The rows of M fall into a few groups, and each row is roughly a mix of its group's hidden directions; some rows fit no group.
M, 101 rows:
[[ 57   9  36  -4  13 -48 -26 -27 -13 -33]
 [-42   0  51 -10  56 -26  -7 -21  -5 -32]
 [-15 -16  -6   8   4 -65 -56  -5 -32 -26]
 [ -7 -24 -48 -35  10  36  17  12  54 -29]
 [-39  25 -53 -26 -60  11   0  15   1  10]
 [-59  16 -28 -19  36  30 -27  17   7 -40]
 [ -8   7  53  14  13  55  15  -3 -55  12]
 [-61  33 -31  16  15   7 -21  50 -10 -22]
 [ 13  64 -22 -38  -7   5 -48  13  31  12]
 [-65  -1   8   3  44  56  14   5  -5  14]
 [-39 -32 -17  41  24 -58  -9  -7  27 -19]
 [-29  10 -55  -4 -12  43  42  41  19   2]
 [ 49  45   4  -7 -19 -47 -46   0  16 -21]
 [-30   6  17  49  33  23 -49  24  17 -35]
 [  0  35 -37 -38  -9  33  21  -8  40  49]
 [-27  43   4 -14  -8  19 -27  14 -72  22]
 [  8 -20 -24  23 -73 -25 -31  33  12  -1]
 [ 23   3  -3 -37  73 -37   0  -9  -4 -33]
 [  9 -29  -1  15 -29  57  28 -55 -16  22]
 [-61   1 -17   2   8  63  13  18  19  28]
 [ 39 -36  43  -1   5 -45 -22 -19 -43 -19]
 [-61   7 -22 -10   4  38  22  28  35  37]
 [ 64   1  25  15 -15 -32 -31 -22 -42 -19]
 [ 85  12 -30  -9  -1  30  -9   3   2 -19]
 [ 43 -17  33 -10  26 -49   5 -22 -46 -27]
 [ 60 -20 -45  -1 -28 -20 -50   8  -5   4]
 [  4   9 -42  -4 -28 -46 -63   4 -20 -23]
 [ 44  31   1 -37  16 -45 -21  -9 -52   5]
 [ 72  -7  13   3  13 -51  19 -30 -14   8]
 [-17   0 -44 -34 -19   8 -70  23 -22  -7]
 [-82 -18 -24   7  -4 -37  24   8  -4   7]
 [ 43  14  23   6  55 -46 -31  -4 -21 -25]
 [  1  11 -37  -3 -52  45  22  28   9  47]
 [-26  22  -2 -49  35  49 -48  11 -11   4]
 [ -8 -11  -4   0  50 -29  -3 -14   3 -77]
 [ 30  -3 -33  -5  -4 -37 -55   5 -43 -39]
 [-41  29 -28 -43   9 -12 -40  38  19 -32]
 [  2 -18   8  19 -63   9  48   1   4  51]
 [ 56   8  27   2   6 -55 -20 -20 -18 -41]
 [ 62 -24  31   1  35 -37  30 -27  -6   9]
 [ 64  -2  32  -8  -5 -58 -11 -23 -14 -13]
 [ 18   6  38  -4  72 -27 -27   5 -15 -32]
 [ 35  -5  21 -28  23 -48 -35 -28 -47 -16]
 [-59  22 -45 -29 -17  36 -23  25   8  -1]
 [ 13  43   3 -21  29 -36 -53  18 -42 -13]
 [ -9 -34  66  23  36  16 -19  -2 -26 -33]
 [ 47 -40  43  24  34   1  32 -36   3   7]
 [ 23  29  30  41  17 -40 -30 -10 -51  18]
 [ 57  25 -10 -17   8 -44  42 -41   6  -2]
 [ 19  44  50  10  -9   7   7  -5 -59  35]
 [-33  -6 -14 -32  16  22 -66  25 -39 -12]
 [-56   2  28  -7 -23  42  51   4  28   8]
 [-42 -51 -18  28 -33  29  35  22   2  25]
 [-38 -34 -11 -25 -14  31  33   0  58 -28]
 [-45 -22  34  25  37  53  33   9  -1  -6]
 [-36  25 -55 -15 -13  42   9  45  20   9]
 [-24  11  40  49  29  11 -49  27  -2 -31]
 [-54 -16 -41 -32  40  -4   7  11  21 -40]
 [-36   8 -60 -10  20  -1 -26  37   4  48]
 [ 26  29  -6 -27  -9  68  34  15   6  37]
 [ 70  -3  26   9  -6 -40  12 -28 -31  23]
 [  6 -31   9  46  36 -46 -13 -20  49 -13]
 [-42 -17 -30  12  36  30  -1  14  57 -33]
 [ 37   2  38   9  66 -37 -22  -1 -13 -24]
 [-29 -13 -30  -8 -28  47  31  10  29  54]
 [ 40  -3 -19 -33 -24 -53 -48 -16 -28   1]
 [  1  -2 -52   4 -58  32   0  31  17  37]
 [-23   6  27  -9  65  43  45   3 -14 -10]
 [-38  21  40  27  41  -2 -57 -11  -6 -19]
 [ 78  20  25 -21  -9  29 -24 -11 -22 -14]
 [-33 -20 -36   1  35  17   0  14  64 -33]
 [ 44  31  -4 -38  23 -48 -20  -8 -45   2]
 [ 12  33 -33 -35 -52 -44   4  18 -18  29]
 [  3  34 -20 -30   3  68  34  24   5  29]
 [-57 -38  21  11 -20 -54 -33 -10   4  -1]
 [ 46  13  21 -16 -43 -27   1 -15 -47  42]
 [-37  21 -40 -42  25  11 -44  18  17 -35]
 [ 44   0  46  16  -2 -41 -16 -32 -43 -24]
 [ 38  -8 -60  -3 -41   9 -26  24   2  40]
 [ 57   3 -20 -12 -46 -61  11   9  -4   5]
 [ 59  22  -8 -16   9 -51  33 -42  -1  -3]
 [ 58  -6  23  -8  12 -58  25 -20 -29 -20]
 [-40  16 -33   7 -27  52  -8  18  47  28]
 [-30 -18 -26  30 -41  56  36 -12  11  26]
 [ 49  25   3 -34  20 -50  -9 -12 -49   7]
 [ 62 -28  40  28   4 -36  26 -24   7   9]
 [ 17  11 -24  10 -50  50  25  21  20  46]
 [-51 -42 -28  41 -33  12 -28  24 -10 -14]
 [-30 -18  75  27 -15 -14  22 -26  21  13]
 [-22  46 -10 -18 -14  14 -26  18 -67  27]
 [ 23 -50  52  39   3 -23  30 -22 -17 -18]
 [ 24  22 -23 -20   9  -4  28 -10  82  -6]
 [  6  23   5  -1  73 -19 -33   3 -25 -41]
 [ 53   3 -23   6  29 -41 -46  -5 -35 -24]
 [ 34 -20 -46  14 -64  21   3  15  27  19]
 [ 40  39 -32  25  -6 -49 -38  -7 -20 -24]
 [ 66 -12  26  26  32 -28  11 -38 -24  -1]
 [ 37 -18  37  -1  16 -22   4 -38  -1 -67]
 [ 30  12  35 -17  54 -49 -26   7 -16 -30]
 [ 19  -9 -43   0 -55  46  31  17  29  18]
 [-17  29 -10 -33   0  67  41  20   8  28]]

Here is one row of each group, with its name. Which group are the others in?
[-37  43 -52   2 -21  17  -4  48  27   8] : P
[-71 -38   2   1  -1 -40 -19  -3  23 -28] : U
[-70  24  13  -4   0  33 -22  48 -14   3] : R

[-31  43 -41 -38  -8  21 -27  11 -48  15] : R
[-57 -27 -47  20 -33  37  -4  25   6   9] : P
[-11  -1 -11 -36  25  60  56  -1  11  28] : P
[ 13 -19  39  30  14 -60 -42 -26  -6 -22] : U
[-65  17 -38 -26 -23  14  -6  37  26 -16] : R
[ 41   9 -58 -12   3 -11 -49  17 -32 -25] : U
[-86 -29  11  -3   1 -22   4  -1  26 -14] : U
[ 32  20 -12 -42 -43 -41   8   7 -26  45] : R
[-63 -37  -5  45   6  16 -21  13 -25 -28] : P
[ 27 -54  37  22  -4 -42  -7 -20 -39 -25] : P
[-35 -64  12  35 -11  -1 -11  23 -42 -23] : P
